The rows of R fall into 3 groups, which share some directions, and each row is roughly a mix of its group's hidden directions, except one row that fits no group.
R:
[[-15  14  43  26 -18 -13 -18 -21  26  16]
 [  7   2  14   0   1  33  49 -14  31 -12]
 [-10  13   9  16 -31  -2 -29  21  20  44]
 [ 25 -11  18 -24 -20  27   3  42 -21  12]
 [ 20  -5  27   1  -6  41  41   3  23  -6]
 [ 11  -3 -28 -22   8  54  10  16  -4 -20]
 [-14 -13  -1  16  11 -36 -33  27 -30 -20]
 [ -1   8 -21 -28 -16  27 -20  20 -27  37]
 [ -4  13   2  19 -40 -22 -22  -5   2  45]
 [ 36   3  48  10  26  -2  -5  13  19  13]
 [ -1  -4  -3 -47  32  33  -2  25 -10   8]
 [ 36  -7  29  -1 -19  35  -9  21   0  28]
 [ 19 -19  -7 -43  25  17 -14  17 -30 -16]
 [ 23   2 -35 -38  18 -33   8  12 -19   2]
 [  4  -8   0  23  10 -22  28 -29   1 -49]
 [-34  11 -43 -17  -1 -18  25 -24  -7 -13]
 [  4 -13   0  -5  31  30  16  17  11 -49]
 [ -1 -20   2  33 -37  45   9  -3   7 -10]
 [ 28  13  46  19   7  19  14 -21  25   1]
 [-32  18   0  35 -25 -36  16 -10  17  -5]
 [ 36  -5  35  16 -12  35  -7   5  19  24]
 [-38   9 -36  -3  13 -26  -6 -32   9 -18]
 [ -3   1  54  33  -7  17 -10 -22  16   1]
 [ 14 -21  -4 -28  17  43  19  33   5   8]
 [-24  12  36  16 -24  23 -29 -14  26   7]
 [ 29   6  44   0  38 -14  11  18  14   0]
 [ 14  19  45  28  -4 -16   5 -28  25  11]
 [ 24  -3  20  -7  13  59  12   4  13 -10]
 [-33 -17 -29 -24 -12  27  -8  36   2  12]
 [ 22   2  37  23  29  -7 -28  -4  32   5]
 [-40  -5 -43  -4 -18  -5  15 -10 -20 -25]
 [-28  16 -23 -22 -13  31  -4  38 -11  18]
 [ -6 -40  -2   4  19  -4  -9   8 -50 -22]
 [-30  23 -15  10 -36 -31   4 -11 -12  28]
 [ -1   4 -10  37  -2 -52  22 -19 -11   0]
 [ 33   2  41  22  18   4 -24   0  26  18]
 [ 25 -14  37  13  11   6 -28  12  39  15]
 [-18  -9  -3 -16   4  15  48   9   3 -42]
 [-14   1 -19  11   0 -44 -25  11 -42   6]
 [-12  10  -8   3 -22  37 -22  45  12  18]
 [ -9  26  32  13 -22   1 -11 -14  43  22]
 [-19   5 -32   0  -1   9  33  -4 -23 -46]
 [  3   1  50   6  -3  43 -17  -9  20   0]
 [-11  -8  11  52  18 -33 -14  -5  -2 -22]
 [ 30  -4  56  10  17   5  11 -10  17  14]
 [-17  -2  -2 -15  36  -5  37  -6  -2 -43]
 [  5   0 -25 -10 -13  52 -13  32 -17  -6]
 [  8   4  10 -15  23 -11 -60   2  20  11]
 [ 33 -19  -2 -32  30  28   9  17 -20 -14]
 [  9  27  43  -3  -8 -15 -23 -22  29  15]
 [  2  -1 -35  -6  -6   9  22 -19 -41 -34]
 [ 25 -21   2 -18  35  33   6   7  -3 -37]
 [ 12 -12  14  16 -27  41  44   5   1  -5]
 [ 32   4  44   8  33 -17 -12  18  11  11]
 [ -7   2 -36   1 -10  33  16  12 -24 -40]
 [-27  -7 -29  22 -13  41   0   1 -15 -31]
 [-33   0 -19  23 -17 -29 -25 -16 -27 -20]
 [-25   6 -40  -9 -23 -13  27 -10 -35   2]
 [-32  -5 -43   7 -26 -14 -11  -6 -33  -6]
 [ 14  17  42   0  -2  39 -21 -21  18 -13]
 [-44  23  -1 -23   3 -28  12   2  -3  34]
 [ 18 -13  34  20  19 -33   1 -26  28  -9]
 [-15   9  37  17 -16 -24  -9  -8  32  34]
 [-23  12 -40   4 -22  10  24   0 -30 -28]
 [ 31   1  41  19  22 -10 -31  12  13  18]
 [  3  -5 -23 -41  22  27  11   4 -36 -12]
 [  3 -13   2 -30  18  40 -34  29  -3  10]
 [ 38   4  43   2  15  19   4   6  29  18]
 [  5   7 -27  26  -2  40  41  -2   6 -19]
 [-26  -9 -34   4 -37  20  29  -8 -18 -15]
 [ 20  20  50   4  -1  18 -11 -21  30   5]
 [  7  22  45  10 -11  22 -12 -19  36   7]]

One row of each group comes first, with its name. Which group is each row after those in?
[-16   5  33   9 -15 -31 -10   0  28  39] | (19)
[  9  17  23 -11  46 -18  15 -14  35  -5] | (41)
[ 28  -8  13 -19   0  17 -37  10  -2  44] | (47)

[ -4  16   5  30  -9  10 -19 -37 -16 -42] | (19)
[-12  16 -18  29  -3  -9  19 -51  18  10] | (41)
[ 28  32  36  11  -2   8  -3 -33  26  -6] | (19)
[-34  22 -34  13 -40   6   9  13 -16  -1] | (47)
[  9  -9  -8 -27  20  50  -6  32  -7 -12] | (47)
[-17  -2 -25  16 -10 -34 -38   0 -34   9] | (41)
